(in the rows, 128 means zero)
First come named moves, each a turn or a mirror, each shown by rows before and after it. For each pair of rows after them, which moves, in which order, take the first row to the second? The first pair is done for you.
Ditel (before -> after):
[125 105 115 116 137 119 117 115 154 116 132 114 120 141  96 125 109 101]  ->  [129 105 117 118 139 118 116 115 153 115 134 116 122 140  96 124 107 102]
[131 106 132 160 131 130 130 121 112 124 140 131 139 124 157 117 139 128]  ->  [112 113 122 150 135 138 133 122 111 131 129 115 138 130 152 125 157 124]
[122 117  97 151 125 134 120 129 144 103 130 129 119 121  88 156 109 133]  ->  [120 119  96 151 126 137 122 129 145 104 130 125 118 122  85 157 113 133]
Velum (before -> after):
[142 120 123 133 132 116 152 109 139 102 128 126 120 127  87 132  76 123]  ->  [144 144 169 125 148 126 141 112 118 114 118 147 139 128 140 131  84 155]
[172 104 123 129 112 123  97 114 139 103 158 188 125 108 125 152  90 173]  ->  [164 120 122 123 117 126 130 112 144  90 150 147 101  95  76 152  61 133]
[134 114  97 121 113 132 130 117 142 126 130 128 116 131  84 160 122 137]  ->  [129 157 149 107 137 149 142 117 119 132 113 119 121 125 104 160 107 139]
[155 129 162 117 115 137 143 122 118 128 132 144 129 120 118 139  69 131]  ->  [160 109 150 122 107 131 122 124 122 133 139 168 139 130 139 140  88 150]
zopem (before -> after):
[144 140 153 131 131 120 124 116 128 117 114 139 115 106 106 137 101 105]  ->  [117 148 138 110 136 135 112 116 125 134  98 133 122 121 122 158 152 128]
[128 117 105 121 111 144  99 126 141 132 129 172 144 120 141 134 133 190]  ->  [133 147 148 136 127 139 154 131 131 114 123 119 127 101 105  94  64 111]
[111 134 115 127 132 126 138 133 122 132 123 106 129 136 125 122 147 108]  ->  [133 111 104 136 119 116 117 132 131 129 141 141 132 137 133 124 141 133]
Then:
(two moves a pair)
[126 125 127 119 170 176 130 126 157 131 142 123 126 123 120 161 144 143]  ->  [127 120 120 122 166 175 131 127 161 129 145 122 124 123 116 159 144 143] | Velum Velum
[145 120 101 129 121 130  95 104 145 126 165 173  98 124 121 130  92 132]  ->  [144 156 150 119 141 145  99 105 125 132 150 171 107 120 148 127  83 143] | Velum Velum
[134 115 125 164 121 106 126 154 136 128 139 128 138 138 145 103 132 110]  ->  [131 138 152 157 135 115 133 151 124 131 131 121 140 134 154 103 123 110] | Velum Velum
[141 148 162 148 150 138 127 124 115 123 128 133 124 116 135 118  91 124]  ->  [117 154 152 147 152 141 137 131 114 131 116 103 125 126 133 112 116 101] | Velum zopem
[139 146 128 145 159 106 118 133 143 117 156 146 119 102 114 140 124 133]  ->  [136 157 142 142 166 110 124 135 137 118 150 138 120 102 118 138 122 128] | zopem Ditel
[125 151 120 114 147 132 140 141 115 148 113 103 133 148 134 140 164 116]  ->  [163 127 115 135 134 113 145 134 131 123 139 120 116 128  93 129 102 104] | zopem Velum
[ 94 135 120 134 106 134 127 125 135 156 104 112 146 134 133 112 176 121]  ->  [136 114 125 159  96 113 134 121 149 130 132 131 133 112 102  92 105 104] | Ditel Velum
[112 143 159 131 138 125 131 139 102 141 117 114 134 139 171 104 145 104]  ->  [125 105 124 152 117 104 131 143 121 129 137 120 128 138 150  91 135  82] | Velum zopem
[107 158 135 121 151 141 146 118  98 120 120  83 139 140 130 111 157  97]  ->  [113 111  80 135 124 124 126 117 121 115 140 102 139 149 121 112 180 102] | Velum Velum
[145 127 142 131 142 135 102 111 135 130 141 161 124 110 107 142 107 148]  ->  [127 134 135 117 146 144  99 111 130 139 129 154 127 120 114 153 137 158] | zopem zopem
[179 126 128 106 138  91 126 121 132 142 133 148 152 114 148  77  69 102]  ->  [161  98  67  91 125  95  96 116 147 153 134 166 156 133 148 111 135 141] | Ditel zopem
[125 149 131 133 137 139 139 126 108 123 124 119 128 132 112 156 158 150]  ->  [154 124 132 158 124 117 140 128 118 108 147 137 126 121 102 134 118 135] | Velum zopem
[113 143 127 114 135 137 137 127 120 132 115 108 120 129 123 144 148 130]  ->  [141 128 125 129 125 124 138 124 130 115 135 126 111 117 102 138 106 126] | zopem Velum
[142 123 159 128 110  97 142 148 136 122 124 120 144 122 138  95 118  89]  ->  [116 130 145 112 114 109 140 150 134 136 108 105 149 134 145 105 160  93] | Velum Ditel
[167 109 117 117 121 123 122 106 152 105 160 169 112  94  80 156  72 163]  ->  [146 101  82 109 116 127 127 105 162 109 153 147 105 102  60 166 101 152] | Ditel zopem
[153 135 109 152 143 114 122 115 126 141 131 121 117  95 123 156 147 152]  ->  [158 146 136 155 151 114 127 120 118 142 129 122 122  92 140 145 134 148] | zopem Velum
[134 134 180 146 137 109 150 139 114 138 130 120 139 119 146  78  87  84]  ->  [135 117 165 135 133 116 104 136 113 155 133 170 158 132 190 107 135 156] | zopem Ditel
[137 108  97 133 148 123 110 120 142 139 175 175 114 136 171 112 130 144]  ->  [124 168 153 116 180 142 149 119 118 135 152 135 104 119 157 111  93 118] | Velum Velum
[113 162 135  88 169 134 112 121 122 112 143 114 101 133  90 185 106 183]  ->  [140 140 140 105 158 121  98 121 129 105 163 148 106 130 104 175  87 197] | zopem Velum
[132 136 122 147 122 149 112 117 148 117 129 128 128 138  93 125 121 147]  ->  [127 139 121 143 122 154 111 115 145 120 127 123 129 141  95 129 129 152] | zopem zopem
[136 152 129 103 142 154 127 106 121 124 115 129 114 117  92 174 122 172]  ->  [145 158 145 110 144 148 136 106 120 118 119 129 111 110  88 160  95 158] | Ditel zopem
[135 124 127 115 110 132 107 127 128 136 104 142 130 117 120 131 139 135]  ->  [133 138 139 112 117 138 117 126 123 134  97 131 125 111 115 129 128 129] | Velum Velum
[133 129 142 115 145 129 136 124 120 120 124 123 128 126 108 139 117 156]  ->  [135 110 122 121 136 122 130 123 129 117 130 125 126 129  99 138 125 154] | Velum Velum
[131 126 123 149 112 106 132 116 126 122 134 141 115 130  89 138  94 121]  ->  [137 125 138 150 113 108 110 119 116 132 135 168 133 136 132 137 113 152] | Velum Velum
[151 157 158 117 154 149 150 111 127 110 133 126  95  98  90 143  77 140]  ->  [109 156 131  96 156 165 124 115 121 143 111 125 118 129 138 164 173 176] | Velum Ditel
[141 135 119 134 126 131  99 130 136 132 143 156 124 136 148 127 133 170]  ->  [119 145  93 124 129 136 131 127 143 125 131 105 100 134  93 132 129 125] | Velum zopem
[134 151 165 128 140 135 133 124 114 132 126 126 117 123 134 125  95 116]  ->  [131 128 133 120 127 137 102 121 122 141 131 155 126 135 150 149 136 159] | Ditel zopem
[150 130 108  78 148 131 144 115 154 108 122 141  82 128  75 154  87 143]  ->  [151 123 101  77 144 129 137 114 157 111 126 152  85 129  81 162  96 157] | zopem zopem
[121 119 114 113 156 117 126 124 112 124 123 144 145 114 124 154 128 136]  ->  [116 128 119 111 160 120 135 124 108 124 119 131 142 114 121 152 127 125] | zopem zopem
[126 136 129 102 138 107 163 120 108 115 140 104  96 126  90 122 127 126]  ->  [136 100 105 112 122  96 128 124 116 126 153 146 115 140 126 122 163 161] | Velum Velum
[130 101  94 126 121 122 102 127 135 133 134 160 139 142 144 151 170 161]  ->  [156 108 108 140 122 112 138 122 141 105 145 139 112 114  82 136  87 114] | Velum Ditel
[132 179 184 117 141 120 120 136  98 153 112 110 139 137 154  93 105 115]  ->  [158 157 183 133 130 106 109 135 105 143 132 139 139 131 154  86  81 124] | zopem zopem
[142 128 124 140 108 115 126 149 135 122 162 150 107 161 190 100 112  95]  ->  [134 147 141 134 117 122 134 151 127 127 152 139 108 162 195  98 112  87] | zopem Ditel
[ 99 103 100 103 125 134 168 144 117 128  95  67 138 130  94 154 156  80]  ->  [176  99 178 139 125 112 154 142 107 106 129 138 149 101 132 119  58 106] | Ditel Velum
[108 116  94 118 106 150 138 137 140 151 122 122 137 139 119 142 172 131]  ->  [119 146 145 127 122 148 169 141 128 142 118 100 133 123 112 113 118  92] | Ditel zopem
[103 131 165 117 159 123 145 127 118 132  85  79 125 132 150 125 121 122]  ->  [139  87 155 153 137  93 131 131 132 118 117 114 131 128 158  98  93 114] | Velum zopem
[132 103 102 144 122 143 109 117 144 139 140 159 125 110 102 148 129 186]  ->  [113 133 105 126 136 160 132 113 139 137 123 122 111 106  72 157 123 168] | Velum zopem
[131 106 120 121 122 133 100 141 128 150 126 142 129 134 156 141 152 131]  ->  [123 145 152 109 143 146 129 140 116 145 111 108 116 122 135 138 123 107] | Velum Velum
[147  93  97 161  99  97 147 145 131 132 168 124 136 120 147 100 151 119]  ->  [142 146 168 146 130 117 156 147 102 142 146 119 147 114 184  99 137 132] | Velum Velum
[110 156 132 106 141 126 138 129 120 141  99 127 138 126 134 151 167 162]  ->  [153 107 112 137 117  96 120 129 139 123 133 172 138 119 127 136 134 168] | Velum Ditel
[153 118 130 145 124  97 120 128 135 115 149 150 131 122 148 116 117 127]  ->  [145 107 104 143 116  96 120 128 144 116 148 144 126 129 134 125 134 123] | Ditel zopem
[112 123  92 110 127 134 130 123 133 129 113 114 115 130  91 157 147 140]  ->  [114 149 131 114 140 137 151 126 120 124 108  95 114 120  92 140 114 115] | Ditel zopem
[120 165 132 124 142 146 134 131 114 149 102 118 138 119 125 157 137 116]  ->  [151 128 104 142 123 125 126 127 135 130 129 141 126 110  94 156 104 117] | zopem Velum
[ 73 152  88 110 153 102 141 133 117 151  93  76 162 156 185  99 217  49]  ->  [ 73 144  77 111 147  99 140 132 121 149  95  74 158 158 176 101 218  46] | Velum Velum
[132 156 139 122 140 144 139 122 139  97 133 145  86 173  98 175 105 167]  ->  [139 162 159 133 144 137 150 126 135  91 135 140  88 168 101 157  82 147] | Velum zopem
[134 109  73 109 118 139 109 127 130 144 105 129 120 137 152 187 194 187]  ->  [166 107  74 128 113 121 155 119 144 105 124 103  80 104  64 168  92 123] | Ditel Velum
[114 135 104 131 121 109 153 133 121 136 122  72 143 104 106 119 167 101]  ->  [164 135 156 153 123  95 144 132 112 123 146 116 148  84 131  97 102 116] | Ditel Velum
[165 160 135 112 132 145 112 109 155 135 129 194 125 115 135 180 114 191]  ->  [139 145  73 105 120 145 132 105 177 129 126 152 105 122  76 192 135 154] | Velum Ditel
[ 99 156 138 122 152 126 102 111 104 139  94 138 154 153 148 150 158 131]  ->  [148 114 121 157 128  92 109 109 129 107 134 160 137 133 101 124  84 103] | zopem Velum
[156 166 147 148 153 136 172 128 121 116 123 129 132 122 132 103 107  98]  ->  [180 135 134 157 139 124 147 126 131 111 144 170 136 121 143 106 102 128] | zopem zopem
[118 146 161 128 137 138 135 141 108 142 112 119 143 138 157 125 136 115]  ->  [137  93 115 150 110 115 115 141 131 135 139 149 142 141 147 121 138 121] | Ditel Velum
[125  98  97 143 132 118 112 118 143 135 145 143 113 101 120 153 133 139]  ->  [121 114 109 146 138 116 136 120 139 129 138 114 105  96 100 141 110 103] | Ditel zopem
[147 117 130 126  91  92 130 157 128 143 156 130 136 136 118 127 103  77]  ->  [155 119 146 126  93  92 115 156 122 145 159 153 144 135 144 129 104 102] | zopem Ditel
[113 131 140 128 126 126 134 129 109 141 118 120 127 152 158 119 158 129]  ->  [128 135 158 138 127 121 138 132 107 135 124 125 126 144 159 107 129 119] | Ditel zopem
[ 94  95  83 100 117 128 125 133 153 133 126 100 115 146  71 122 177 100]  ->  [ 87 138 135  96 141 138 150 136 133 134 108  71 117 137  82 107 155  75] | Ditel zopem
[174 140 165 145 128 125  93 122 140 135 133 179 159 125 158 145 125 174]  ->  [117 129  80 123 118 135 112 122 162 146 112 116 140 147 102 171 194 139] | Ditel Velum
[174 103 145 129 129 132 128 140 128 124 135 139 117 111 160  99  96 119]  ->  [122 120 121 102 137 153 129 143 122 146 106 106 123 132 168 120 171 122] | Ditel Velum
[129 117 109 165 106 120 137 137 128 133 115 109 121 137  99  89  93  71]  ->  [ 88 148 102 126 123 153 132 133 115 156  86  88 124 150 112 126 154 101] | zopem Velum
[161 128 166 142 131 131 122 113 137 108 148 181 137  99 159 144  99 165]  ->  [ 96 161 134 117 145 151 175 116 138 115 111  82 114 108 100 151 131  92] | Velum zopem
[136 152 155  97 138 150 103 108 113 128 117 165 138 127 141 179 135 199]  ->  [114 181 172  88 154 160 132 113 105 130  98 123 133 126 128 171 133 165] | zopem zopem
[137 136 104 114 117 113 143 114 120 125 123 154 134  98 109 156 112 166]  ->  [127 150 104 107 123 120 152 115 116 127 114 138 132  99 105 159 117 160] | Velum Ditel
[ 90 101  63 132 115 135 128 110 156 128 113  92 143 131  99 145 221 135]  ->  [157 124 142 160 126 118 166 103 148  84 139 102 120  81  59 111  69  97] | Ditel Velum
[147  96 136 156 117  98  92 147 123 137 143 140 176 138 202  89 167 135]  ->  [105 101  77 138 112 106 134 141 141 129 126  63 141 140 114 105 181  72] | Ditel Velum
[132 105 114 148 122 111 131 133 133 130 137 131 135 139 136 110 147 112]  ->  [128 136 153 139 141 121 136 133 117 134 125 126 143 135 156 111 138 118] | Velum Velum
[156 117 107 108 120 131 108 103 147 110 142 160 102  98  71 179  90 174]  ->  [158 137 145 103 134 140  97 106 129 121 135 176 118 101 112 177  98 200] | Velum Velum
[159 115 153 162 114 106 122 141 129 130 145 153 153 129 165  80 107 114]  ->  [104 126  98 135 118 123 152 139 138 139 115  83 132 142 112 102 159  75] | Velum Ditel
[135 129 125 127 126 130 130 128 127 121 130 143 125 129 110 136 110 139]  ->  [121 141 131 117 134 140 130 128 119 131 119 133 130 135 121 143 128 145] | Ditel Velum
[114 139 114 118 131 128 130 129 129 139 130 127 117 130 118 150 116 149]  ->  [119 145 128 122 134 128 138 130 126 136 130 122 115 125 116 143 101 138] | Ditel zopem
